In the rows, zero is written as 128.
Which row each row swaps with, under one turn or mirror:
Bif: [143 116 150 122 112 140  98 109 119 116 151 146 145 162 131 114 145 126
 110 143 141 119 124 112 171 123 132 109]
taf: [123 164 130 135 139 155 108 132 141  99 134 114 156 131 137  76 141 123
 145 138 125 164 127 149 150 128 137 151]
dufeg: [156 174 135 121 107 146 112 130 156 108 135 111 140 132 147 114 159 129
 147 149 105 121 122 150 156 139 117 127]
rinom: [162 123 104 115 130 124 154 130 159 119 135 106 131 116 158 143 141 130
 143 131 139 137 116 146 182 148 128 129]
Sak: [100 145 157 109 117 131 119 140 163 121 106 122 143 110 137 136 135 127
 144 102 151 139 131 115 144 107 155  98]
vureb: [106 154 115 114 138 158 114 148 128  97 103 114 127 127 134 123 129 143
 139 112 145 153  82 153 151 129 131 121]
rarik: [ 96 136 139 118 138 128  94 157 144 141 108 113 136 123 126 126 111 129
 122 136 163 152 112 119 159 104 132  98]
Zop: [107 145 161 103 120 135 117 141 156 129 101 123 147 106 137 131 128 131
 149 104 155 131 135 118 145 109 155 102]
did: [143 119 122 102 130 150  92 107 169 134 147 112 130 120 127 102 168  94
 153 124 112 134 131 115 155 130 160 138]
dufef: [124 139 105  94 137 148  95 123 159 148 150 120 110 145 136 105 168 100
 146 129 118 128 123 108 155  99 141 140]
nuba: [156 123 113 114 133 124 158 127 158 114 137 105 133 114 156 149 138 118
 142 128 152 137 117 149 178 148 133 128]
Rabal: [133 114 136 128 130 127 133 126 148 134 135 124 144 157 170 108 160 133
 136 136 170 146 114 126 141  95 144 140]
ribu: [127  91 139 119 136 158 117 118 151 107 112 129 133 135 150 119 141 125
 138 100 171 137 122 123 148 122 165 100]
bamat: [144 117 136 118 136 131 117 117 121 122 121 148 125 161 123 108 147 115
 119 130 143 100 142 110 161 113 110  99]
lik: [149 174 138 127 122 132 114 139 154 110 135 111 140 126 149 108 159 134
 154 157 104 129 116 151 164 142 120 132]
Pazu: [ 98 135 141 111 130 121  85 161 137 146 115 122 142 135 128 133 121 135
 121 136 151 150 114 121 161 104 133 104]
tudud: [117 137 112 125 145 140 125 155 151 114  98 118 118 131 126 109 110 137
 125 108 155 170 128 115 161 115 130 100]
reb: [120 153 110  83 133 134  97 115 117  93 126  99 140  99 118 115 147 123
 130 124 120 111 111 144 147 118 163 136]
Siz: [105 151 138 108 128 135 133 150 158 124 101 124 129 113 139 130 131 125
 141 100 168 121 128 110 153 102 148 100]
Doto: [160 123 136 137 123 168 132 119 139  93 119 131 127 131 136 127 133 143
 114 140 146 111 111 129 173 132 163 135]
vaza: [134 137 128 113 116 122 132 130 179 133 144 120 120 123 125 148 156 112
 133 144 123 152 119 115 160 157 162 142]
tave: [110 148 120  81 152 142 102 109 124 100 120  99 140 103 129 100 152 110
 126 126 109 121 128 139 146 125 154 128]
Kefas: [100 156 144 106 129 130 137 147 158 127 106 127 129 110 139 135 134 128
 145 102 157 129 128 112 150 102 152 105]
Diz: [128 127 108  98 131 150  89 113 170 141 155 105 127 130 129 100 169  96
 150 128 123 132 130 116 155 117 150 141]
Lupa: [116 113  89 104 143 129 100 135 112 112 138 131 159 142 109  98 158 110
 136 126 144 126 118 116 134 114 147 146]
kuz: [122 149 136 120 120 118 138 131 179 142 142 123 126 128 138 133 154 120
 138 154 121 149 124 114 158 136 160 149]
Fibup: [149 146  91 100 113 106 101 142 118 117 142 108 136 111 124 143 161 127
 128 132 139 104 101 127 142 117 147 127]
kiz: [156 144  97 116 109  97 112 158 149 131 139 108 140 126 133 158 158 127
 128 137 140 122 123 109 146 125 133 125]
Pef: [167 141 101 123 108  98 116 145 168 135 141 105 146 127 129 138 155 123
 136 133 127 129 137 110 153 133 136 131]
mabef: [ 97 127 142 116 139 121  95 154 147 142 109 116 139 130 123 123 112 130
 121 131 159 158 118 122 161 108 135  93]
kupi: [135 125 134 117 133 164  94 135 135 113 111 135 132 108 102 142 140 102
 143 115 166 112 129 147 160 107 150 105]
mudoz: [122 122  89 100 137 135 102 140 105 115 138 139 162 136 105 110 157 109
 142 128 146 126 107 119 141 118 158 136]
gub: [137 158 123 132 132 143 116 131 148 110 139 111 160 135 143  84 149 124
 144 142 115 150 153 139 153 136 124 158]
sur: [143 117 137 120 117 147 102 117 124 114 147 156 132 164 121 110 146 127
 110 132 134 110 131 107 165 111 125 104]
zonit: [156 143 103 119 104  98 111 161 158 134 145 115 146 129 134 151 160 128
 126 141 135 126 130 111 149 130 135 126]
mib: [160 113 130 116 129 111  93  90 153 109 147 124 130 122 134 131 139 117
 128 131 124 150 116 162 158 135 144 149]
Fut: [139 120 101 129 146 100 122 132 138 114 133 132 143 124 118  73 142 118
 133 148 135 139 103 103 155 120 128 154]
mog: [134 138 140 106 144 141 118 133 139 127 107 113 139 102 141 101 110 115
 160 123 149 125 127 163 182  99 113 121]
zelar: [127  97 129 125 125 154 119 120 152 112 119 128 131 153 160 118 144 136
 135 105 178 134 119 123 148 107 156 106]
rodo: [126 155 104 118 134 166 127 144 143  93 116 136 110 139 132 110 119 133
 116  96 151 148 129 134 162 128 123 104]
zoreb: [157 150 118 132 126 122 122 139 172 122 135 102 145 127 138  95 152 123
 142 145 112 151 158 110 157 129 119 134]
Zera: [129 112  91 117 148 104 114 133 122 108 136 130 139 133 115  82 147 111
 119 140 143 137  98 106 147 117 140 148]
bisip: [142 123 145 117 117 140 102 110 117 118 153 155 142 162 128 117 153 130
 113 132 127 111 124 110 167 120 133 101]
vege: [156 179 135 122 119 159 109 130 144 106 138 112 138 130 145 114 161 130
 144 139 106 119 135 154 150 138 120 125]
gitak: [155 120 141 133 118 159 135 110 135  88 118 119 123 132 130 129 137 137
 121 145 148 108 109 132 173 138 163 128]
rivi: [116 143 142  88 141 140 109 135 151 135 119 107 138  94 147  99 108 125
 154 130 131 139 112 147 184 108 128 108]
Suk: [122 132 157 118 126 134  90 131 109 135 123 124 136 144 131 134 134 138
 115 170 142 121 101 138 165 110 140 110]
kinup: [114 158 113 118 143 162 113 144 125  92 115 118 126 128 138 119 128 145
 132 114 144 156  86 157 146 132 141 126]
Meze: [142 125 145 119 136 138 109 122 122 119 129 146 133 157 125  98 147 127
 113 139 133 103 144 113 163 110 111  97]
peki: [129 115  97 113 142 112 102 132 121 112 141 134 146 129 109  78 146 110
 131 136 143 137 101 107 145 115 142 154]
tokad: [106 138 146 115 127 119  84 156 137 148 117 118 139 132 132 131 118 136
 122 153 145 146 108 120 157 101 133 106]
tef: [115 161 114 118 140 145 120 156 132 102  99 119 116 122 139 127 129 142
 142 108 141 142  88 151 160 129 129 109]
paz: [147 123 135 119 140 132 114 119 120 126 112 143 126 153 122 100 141 117
 120 134 137  97 141 105 165 102 109 103]
far: [145 131 148 127 124 159 120 110 125  92 119 122 126 139 129 139 136 143
 113 157 142 104 113 145 176 135 155 126]
zozu: [128 147 105  86 133 150 109 132 160 150 143 120 100 137 127 113 163  97
 135 116 143 131 119 111 159  88 130 124]
Lub: [141 123 133 109 142 149  92 125 142 106 109 125 134 103 110 132 122 102
 149 117 170 116 129 163 157 104 133 112]
rab: [147 165 104 123 133 165 129 132 139  91 117 130 111 147 133 119 142 127
 127  96 135 137 136 141 157 136 125 106]
Vomiv: [147 122 128 109 145 145 101 130 140 118 101 130 137 106 120 119 118 103
 147 124 169 117 140 160 173  93 121 115]
vil: [139 125 125 116 150 125 128 127 131 123 103 141 118 143 120  99 136 117
 121 126 139 107 138 108 165 112 100  95]
gibir: [123 122  82  88 132 131  95 137 110 116 131 127 154 135 107 111 152 104
 141 118 144 123 114 116 141 119 153 134]
gifi: [131 117  81 113 146 117 112 139 117 111 137 134 142 132 108  91 148 120
 130 127 140 134 102 109 146 120 145 153]
deze: [161 121 136 130 128 161 131 111 141  88 117 119 124 131 130 128 133 140
 119 137 144 107 121 132 173 144 169 134]
fifo: [144 117 131 118 123 108  92  92 145 113 147 127 140 125 137 126 153 120
 126 130 113 154 118 152 144 137 162 142]
zivo: [129 139 128 119 115 128 129 134 184 137 134 117 128 127 124 149 157 112
 142 142 118 152 121 115 156 145 165 145]
piza: [125 145 130 119 123 115 131 122 178 142 144 116 128 134 142 125 158 118
 136 153 116 151 121 112 159 140 155 154]
Gib: [124 108 130 129 131 141 126 131 144 114 133 130 138 155 170 113 155 134
 136 122 179 130 114 118 144  95 148 117]
pino: [158 123 105 109 133 112 141 117 157 112 144 112 113 118 155 120 133 116
 131 129 130 150 107 160 181 140 121 140]
nane: [148 121 110 135 137 102 126 145 138 119 147 127 139 120 127  78 142 117
 137 158 131 143 103 109 159 123 135 161]
nov: [114 145 124  79 138 140 101 105 123 101 115  92 137 101 121  97 145 114
 135 123 113 116 121 135 152 121 160 128]
nofib: [157 113 113 114 135 102 106  95 150 110 147 125 124 118 140 120 139 115
 119 131 127 159 118 153 168 133 129 151]
Dom: [166 145 102 125 108  97 113 141 165 138 139 109 141 127 138 145 152 125
 133 139 128 126 137 110 150 133 131 133]
Miveb: [113 142 128  81 149 144  97 106 130  97 122  93 134 100 123  98 141 116
 128 125 116 120 129 138 151 128 166 132]
talep: [130 130 127 110 151 123 126 137 121 126  99 135 111 140 129 109 132 118
 126 116 137 111 138 116 161 105 105  87]
fuvet: [154 122 109 111 129 125 159 122 153 122 137 110 132 110 163 146 142 122
 142 124 142 140 112 150 178 145 131 133]
Zana: [124 148 142  88 139 137 109 127 155 142 124 111 139  97 144 105 101 120
 158 126 126 140 117 148 182 104 134 118]
biti: [121 142 143  88 136 147 117 128 153 143 121 117 136  92 149 102 108 115
 155 133 132 140 114 152 184 103 131 113]

kinup pairs with vege
gifi pairs with Meze
taf pairs with rab
tudud pairs with zoreb
zozu pairs with Rabal
fifo pairs with kupi
piza pairs with Siz
rivi pairs with rinom
kuz pairs with Kefas
mib pairs with Lub
Zana pairs with nuba

Which row each row swaps with, under one turn or mirror:
dak: [113 165 129 133 134 126 146 119 129 119 155 100 119 142 157 129 135 145
 150 103 143 108 129 155 173 125]
soso: [106 142 117 127 127 152 116 101 106 118 120 122 176 117 158 152 117 147
 155  97 123 110 139 137 126 103]
fipot: [127 143 113 124  97 151 123 149  88 136 126 102 115 118 130 140 152  94
 133 127 145 114 141 172 100 135]
nabe: [139 130 105 163 140 121 112 127 114 138 146 143 123 100 147 140 131 115
 136 126 118 141 121 164 116 151]
sike: [147 116 111 157 130 144 115 120 148 121 146 115 130  91 122 163 115 117
 135 123 148 117 125 138 149 127]
viv: [127 133 103 125 103 142 116 138 102 142 125 111 113 130 129 152 164  97
 136 117 148 109 151 167 106 147]
kove: [117 163 133 165 140 161  96 122 108 134 158 131 145 101 140 108  99 146
 158 108 156 114 118 164 118 143]
Kap: [ 92 167 124 182 111 132 104 151 118 153 136 115 134 105 142 119 131 143
 141 102 146 108 106 164 144 128]
Levik: [146 112 107 145 124 131 120 124 149 120 155 110 126  98 116 169 121 123
 128 119 147 119 127 146 148 123]
logu: [166 139 148 142 127 147 127  84 132 140 137 113 124 105 131 136 135 136
 117 120 133  99 148 174 149 122]
vizos: [143 163 106 140 119 141 125 141 114 142 108  95 119 110 153 169 127 134
 153 100 182 127 150 173 104 130]
Folon: [117 150 114 183 127 125 108 136 124 146 147 137 138  96 150 134 135 114
 125 128 121 128 121 171 112 140]
tez: [121 152 154 117 122 145 100 126 129 132 147 109 163  88 123 133 143 134
 160  92 142  88 105 139 139 130]
baniv: [135 143 122 128 104 101 115 107 113 152 147 110 124 109 108 144 124 154
 130 104 169 109 114 191 137 116]
guze: [135 140 127 135 109 119 117 124 118 148 101 106 132 132 125 186 116 154
 112 100 137 118 147 163 112 129]
soras: [129 129 106 121  97 142 122 148  99 148 128 104 111 126 128 148 156  97
 132 121 148 106 150 164 108 140]
Beda: [165 138 135 137 139 142 131  83 122 144 141 115 125 101 126 141 132 131
 118 115 139 105 138 187 147 121]
vite: [127 132 116 121 116 141 136 141 120 109 132 104 129 138 141 147 130 122
 131 112 110 141 173 171 133 126]
Nipe: [162 151 123 136 113 124 132  95 126 148 131 104 121 102 109 147 133 149
 128 101 157 115 125 192 142 124]
vog: [ 87 169 125 178 104 123 109 153 118 151 128 122 136 104 144 126 129 125
 142 112 127 112 111 158 130 130]
Baz: [111 168 127 126 118 127 112 148  95 141 134 106 117 138 128 123 115 176
 150  92 157 112 135 175 140 152]
Tonop: [138 146 159 133 117 172 114 108 133 122 136 100 151  90 138 130 141 136
 130 108 130  74 122 158 142 123]
sile: [152 135 150 147 126 164 121  99 135 142 131 110 140  90 131 135 138 123
 119 114 127  84 135 175 142 114]
Migeg: [131 134  94 129 101 140 118 146 101 143 133 108 103 124 129 148 156 100
 138 111 151 119 146 168 112 145]
nosa: [104 166 135 143 108 166 131 145  98 114 132  96 139 127 154 124 144 101
 153 124 146  95 145 183 125 128]
Sebi: [120 132 115 110 139 123  95 123 107 111 154 125 139 129 143 133 117 154
 141 124 133  97 112 127 154 130]
tate: [127 127  74 118 130 141 125 120 107 127 138 128 117 131 140 139 164 129
 146 102 133 123 149 141 134 143]
banuv: [121 122 116 102 140 129  97 116 106 112 162 123 140 120 150 129 112 148
 141 117 131 106 118 131 148 144]
sasu: [116 117 116  98 119 121 107 160 115 110 132  98 140  86 124 131 129 135
 142 122 131 115 121 161 142 120]
Pebiz: [ 81 162 129 182 114 131 105 149 119 151 137 124 137 103 145 124 123 133
 137 111 129 107 110 156 124 131]
mufe: [138 151 124 174 146 169  95 113 122 134 160 132 137  91 139 129 102 134
 154 112 155 111 124 154 125 144]
Sifu: [133 149 121 150 108 125 116 112 115 140  99 111 136 136 123 179 118 158
 120  98 132 123 146 151 107 117]
vavom: [107 152 111 130 117 156 117 146 113 124 116 106 151 140 152 150 105 157
 127 121 149  76 138 122 130 125]
Koba: [108 178 129 147 133 147 104 136  91 134 149 120 126 117 132 106 112 157
 162  86 150 117 130 178 129 143]
kebem: [135 140 109 102 102 134 135 144 104 107 137 113 126 120 118 147 130 111
 150 105 130 141 148 169 119 130]
vamom: [148 157 105 137 132 132 122 137 114 140 112 104 113 112 147 157 142 134
 159 100 180 134 150 178 106 135]
laru: [131 141 115 132 102 158 116 144 105 135 129 104 109 117 139 153 150  91
 135 119 150 110 149 185 103 147]
Tuzak: [102 159 111 141 118 161 120 142 109 128 115 102 141 135 153 154 101 148
 130 120 155  80 133 120 125 124]
Detu: [106 166 138 157 132 156  90 127 101 139 155 131 140 106 141 100 103 147
 160 100 152 113 129 167 126 144]
Dum: [121 146 135 136 143 133 104 127 128 125 135  93 116 121 156 121 142 162
 143  90 144 135 167 185 150 125]
lofes: [ 83 166 130 164 100 128 103 151 114 154 136 106 139 105 131 122 126 146
 146 104 150  99 102 163 140 126]
denu: [169 131 126 130 132 131 129  81 126 140 133 115 124 104 124 151 126 137
 120 114 145 107 134 181 146 118]
mokub: [165 133 128 139 130 136 136  84 125 143 141 118 125 104 123 144 130 135
 114 115 138 100 128 189 142 123]
vivi: [153 147 147 127 127 109  89 132 132 144 122 101 126  88 133 124 145 135
 124 115 137 120 112 179 125 133]
tagig: [111 167 127 127 117 136 112 146  97 137 145 121 117 137 131 119 115 178
 157  85 156 120 134 172 130 147]
pozi: [104 131 119 110 123 134 106 127 115 117 138 115 143 129 154 138 109 153
 134 118 129  78 124 114 147 121]
pamat: [116 128 119 111 137 127 107 132 111 123 141 123 145 127 160 131 114 154
 134 127 131  84 119 118 146 128]
mido: [128 162  99 141 121 161 130 147 110 141 106 101 129 124 157 178 113 136
 137 114 175 102 137 151 110 127]
tad: [111 160 128 130 113 166 131 149 102 134 127 101 124 125 151 143 147  93
 141 127 145  99 149 187 111 133]
balof: [113 152 110 137 111 156 127 148 114 130 104 101 137 135 150 167  98 143
 133 124 168  85 138 135 117 127]
dudo: [131 127  83 118 111 134 122 122 113 127 140 115 116 125 141 150 162  99
 142 121 143 125 143 150 121 141]
Dizan: [113 147 124 137 107 164 127 143  97 138 120 101 128 120 145 140 152  88
 138 124 145 100 152 183 107 122]
raru: [122 157 131  98 108 133 105 136 104 126 154 101 147 100 119 137 142 132
 172  85 142 109 111 145 127 135]
vapa: [164 151 141 136 131 108 102 108 145 137 134  99 104 117 145 131 149 140
 126 108 145 116 124 161 149 130]
padef: [107 172 135 143 130 148 103 142  93 141 147 119 128 128 122 115 107 164
 154  81 155 122 136 176 128 143]
Galum: [101 172 125 140 129 148 150 143 113 117 148  95 137 147 166 132 132 128
 159 101 142 106 137 168 149 118]
nufeg: [128 145 101 169 127 120 112 125 118 140 142 150 121  96 148 140 129 121
 136 128 122 138 116 157 110 138]
Voze: [154 132 156 144 128 166 116 102 137 138 136 103 144  95 126 137 135 127
 132 119 124  79 129 169 140 124]
veg: [112 151 128 141 127 146 116  96 112 126 116 115 172 115 154 154 116 146
 144  87 106 115 139 142 121 106]
vamiv: [121 164 133 169 136 163 100 115 112 135 157 134 147  93 138 117  96 142
 163 111 156 105 125 151 120 142]
Ketet: [116 136 115 102 137 125  95 120 107 111 155 127 139 131 152 131 115 150
 135 122 132  95 119 124 147 135]
debi: [115 169 130 133 116 136 112 144  95 134 141 117 119 136 123 112 111 173
 154  83 154 114 130 173 130 149]
Seko: [127 143 126 145 119 135 123 116 117 140  93 105 161 127 132 172 121 150
 117 100 121 114 149 154 102 116]
Fazit: [169 127 138 142 128 151 128  93 134 130 127 109 127 101 130 150 129 125
 120 123 136  91 137 181 142 128]
Gim: [105 154 124 143 134 150 118 107 103 127 112 118 175 117 154 152 115 150
 146  97 112 104 141 142 115 108]
Tupog: [103 145 115 120 123 150 116 139 107 122 120 106 152 134 155 140 101 157
 123 119 137  75 130 121 140 121]
vom: [142 129 124 176 135 159 104 112 138 135 152 129 138  91 126 148 105 122
 154 119 159 115 126 146 132 140]
Mubov: [103 147 115 133 139 156 119  98 108 120 130 121 169 118 164 140 124 152
 159  96 116 111 144 138 136 114]

fipot pairs with logu
vog pairs with veg
baniv pairs with tate
nufeg pairs with Sifu
laru pairs with Fazit
dak pairs with raru
mido pairs with vom
vite pairs with vivi
banuv pairs with Baz

